Each row is where one point has got to under a steady rotation. How many ticks took it there?
The counts run from 0 to 126.
[122 169 177 142 160 151 151 155 115 110  93 142 118 136 162  83 158 146
 105  92 150  94 128 108 126 122 132 124 104 120 111 108 175  96  74  99
 120 128 130 123  95 159 131 118 204 132 155 124 108  92 189 126 158 117
 120] | 26
[110 154 156 117 119 161 157 190 109 103 122 124 130 214 129  98 101  73
 114 101 120 133 126 116 133 118  86 127 127 145 105  88 146 148 159 108
 143 111 150 163 131 152 131  73 180 155 155 121  91 142 141 131 150 125
 135] | 84
[118 116 146 114 136 130 161 130 144  88 112 153 123 140 161  94 154 106
  73 109 136 124 170 105 124 147 129 126 110 115 125 143 137 120 116 122
  68 108 109 107  80 118 150 103 193 126 185 142 127  96 201 108 152 122
 116] | 56
[ 78 131 148 143 140 173 141 152 141 135 132 111 151 144 150 128 126  68
 142 125 125  84  89 127 173  87  92 153 153 131  66  90 178 166 140 100
 146 138 130 132 155 134 118  91 177 156 137 124 105 110 135 157 128 108
 154] | 126
[110 191 154 134 143 144 131 148 164 135 126 128 144 121 161 141 135 112
 125  82 126 106 153  90 157 109 155 123 139 109 121  99 162 142 130 156
  67 146 123 123 132  97 137 121 193 180 162 169 114  85 147 111 104 134
 153] | 60
[142 190 143 143 125 113 152 128 112  67  79 135 109 130 195 105 145 112
 122  98 118 128 134  81 153 151 125 108 130 111 112  81 161 124 154 120
 111  96 102 122 123 109 125 127 177 157 157 150 114 102 156  86 153 139
 145] | 18
[ 98 152 140 128 112 157 154 111 159 120 122 115 138 111 145  87 140 146
 113  90 107 114 144 106 134 105 141 121 123 114  93 108 147 141 131  67
 100  78 105 141 119 132 167  90 159 192 183 146 101 104 145 146  74 124
 151] | 22
[ 84 113 148 101 165 143 159 117 144  91 118 132 121 150 159 115 144  82
  99 121 124 130 149 116 138 125 118 127 120  82 133 148 154 131 127 147
  60 142 104 105 102 117 123 108 188 137 151 161 140  67 183  98 134 107
 119] | 12
[121 140 143 150 144 148 166 145 109  85  89 114 117 156 177  98 157 106
 123 145 124 107 103 105 154 123  76 141 133 101  85 100 195 128 120  59
 159 131 144 160 131 142 116 108 166 146 137 132 106 146 155 132 120 105
 107] | 33
[140 170 145 150 120 180 136 136 131 113  85 141 122 134 157  79 173 122
  94 116 127 103 105  97 146 114 115 139 138  98  84  81 177 145 137  74
 137 112 159 161 117 108 136 114 143 194 149 154  90 114 137 140 104 121
 153] | 113
[119 135 163 141 167 141 130 172 126  99 112 146 119 189 148 122 125  54
 109 130 146 133 142 102 160 126  83 138 130 112 125 112 157 147 143 158
  97 165 148 139 126 101 103 103 195 124 158 140 123 110 156  99 167 110
 130] | 92
[119 150 139 114 115 160 143 179 123 116 134 136 149 191 153  99 126  76
 112 114 115  96 116 122 151 106  86 135 141 136  77  99 150 160 152 106
 148 100 167 155 139 144 149  71 156 158 158 118 106 154 132 143 128 117
 148] | 83
[157 196 154 104 121 142 166 160 125  97 102 135 119 140 155  83 136 124
 126  98 123 123 119  91 116 122 119 103 117 128  98 102 186 114 110  81
 140  91 118 143 132 164 128 111 174 184 164 125  93  99 168 110 159 127
 139] | 115
[123 146 157 120 149 147 126 180 139 125 128 154 151 180 145 146 113  65
 114 125 116 116 163  98 174 119  79 124 132 123 127 125 157 151 134 133
  85 164 149 160 135  87 112  94 191 142 182 134 110 115 133 126 139 105
 128] | 91
[107 175 126 130 166 132 158 137 109  94  87 104 138 127 218 104 155 112
 136  95 116 123 129 104 135 133 114 122 123  81 104 104 178  87 122 108
  98 145 111 133 117 135 116 111 177 151 145 175 113 111 156 105 112 135
  94] | 108
[ 70  98 145 145 129 139 149 141 157 134 150 113 163 148 146 140 119  74
 102 128 121  86 159 100 177  88 104 149 121 129 108 143 136 138 119 132
  89 155 112 135 111  88 139  73 192 108 160 106 126 119 164 136 127  88
 141] | 44
[ 99 130 149 117 154 143 167 137 114  98 112 106 116 146 158 102 124  95
 143 146 114 123 105  92 149 122  76 143 132 105  97 124 177 136 107  80
 152 132 118 155 155 132  78  97 182 158 123 124 120 100 158 124 156  72
 124] | 79
[ 63 114 157 131 129 129 160 145 140 111 145 102 140 164 143 118  96  92
 131 124 127  94 175  98 161 102 117 140 116 140 118 149 122 134 111 129
 111 154  94 126 111 123 126  64 200 104 147  94 128  96 174 140 138  68
 119] | 43
[119 146 128 135 129 118 163 110 110  60  82 118 121 117 203  83 171 100
 106 112 112 105 112  95 145 141 113 127 122 104 104 108 148 104 152 132
 110  99  98 137 110 115 132 117 154 152 148 136 138 106 174  84 148 127
 142] | 19
[117 181 132 149 143 124 153 157 110  91  87 123 129 132 195 118 170 117
 106 101 129 102 142 106 154 124 139 114 116 112 118  90 177 102 117 131
  87 150 122 116 116 125 162 119 194 152 152 163 106 131 150 123 122 141
 110] | 107
[ 82 190 144 108 169 152 154 150 130 124 116  90 159 126 178 114 145 112
 144  87 125  91  92 119 136  82 119 133 124 100  88 123 174  96  68 112
 121 148 106 125 146 160 134 106 186 163 144 113 121  80 152 139 133 116
 122] | 28
[107 147 126 157 136 119 180 101 130  75  90 107 118 100 200  98 169 109
 122 104 124 111 127 101 152 129 128 117 127  97  83  89 188 118 140  86
 112 116  88  91 127 147 138 122 172 149 141 155 114 112 160 108 119 143
 112] | 64
[119 129 156  98 129 142 167 145 124  94 114 141  97 172 144  94 136  96
  79 107 140 141 181 105 126 149 116 106 120 108 137 124 128 148 162 124
  77 112 122 137  93 128 148 104 173 141 184 146 119 100 187  93 123 137
 128] | 55
[120 130 136 110 122 127 177 133 152 104 139 139 140 130 130  93 118 104
 151 124 103 115 112  98 138 104  86 126 139 136  71 124 176 143 116  60
 158  99 101 141 155 146 102  97 192 174 161 115 116 102 158 140 158  84
 140] | 35
[ 99 111 157 135 141 155 154 124 139  99 116 124 122 155 139  94 131 101
 132 141 121  96 108  84 150 105  96 161 148 144  88 120 167 155 126  87
 182 117 104 135 145 128 101 103 188 148 128 114 118 106 166 131 155  71
 158] | 80
[ 57 182 148 133 151 171 147 139 112 135 116  83 144 133 164 138 116 132
 162  85 125 105 106 100 147  84 122 141 137 112 102 117 159 116 107 104
 141 151 111 137 136 134 116  97 196 158 135 129 114  76 144 143 107 101
 142] | 29
[105 119 139 156 151 160 138 179 149 131 125 139 140 173 142 139 125  52
 116 142 132 115 153 111 181 113  84 128 137 111 107 102 174 167 160 122
  97 171 152 119 122 108 121  89 187 147 155 153 108 138 143 139 100 119
 110] | 46
[ 85 160 167  97 136 158 152 121 105 102 100 104 130 147 165  80 138 125
 105 100 127 103 103 116 127 102 121 151 122 116  98 128 134  98  92 116
 135  84 118 147 111 168 128  96 172 157 130  90 113  76 164 122 155  94
 160] | 117
[ 79 123 111 127 128 142 146 126 159 104 127 111 159 154 172 121 112  61
 132 103 109 115 115 129 178 114  99 131 155 116  79  92 141 146 184 145
  91 107  97 109 143 123 120  94 178 174 151 159 122 100 129 106 100 134
 152] | 96
[ 69 105 158 158 127 164 140 132 146 109 139 118 113 158 130 140 107  72
 135 135 133 105 150  76 191 109  87 159 139 127 110 124 153 171 153 116
 121 155 106 142 137  78 118  85 188 123 145 132 122 108 148 137 115  88
 141] | 0
[107 122 131 103 140 130 162 130 181 119 117 149 142 115 151  97 129 110
  93  90 121 130 137 128 112 121 142 102 118 109 101 130 153 141 125 120
  63 111  93  99 111 138 149 115 189 175 181 159 116  81 183 123 124 134
 132] | 102
[119 188 159 170 119 153 146 149 105  95  93  95 132 143 173 115 136 128
 135 121 122  87 152  63 190 112 112 163 126 136 116 100 160 133 113  88
 165 146 125 171 121  84 137  90 178 136 136 105 112 143 140 126 130  87
 143] | 31
[103 131 156 106 121 146 154 136 142 120 131 131 150 145 136  92 106 100
 142 140  98 103 103  94 147  99  87 153 146 131  79 132 145 151 110 100
 144  98 106 157 151 133 106  68 173 178 153 102 108  92 146 132 162  69
 168] | 36
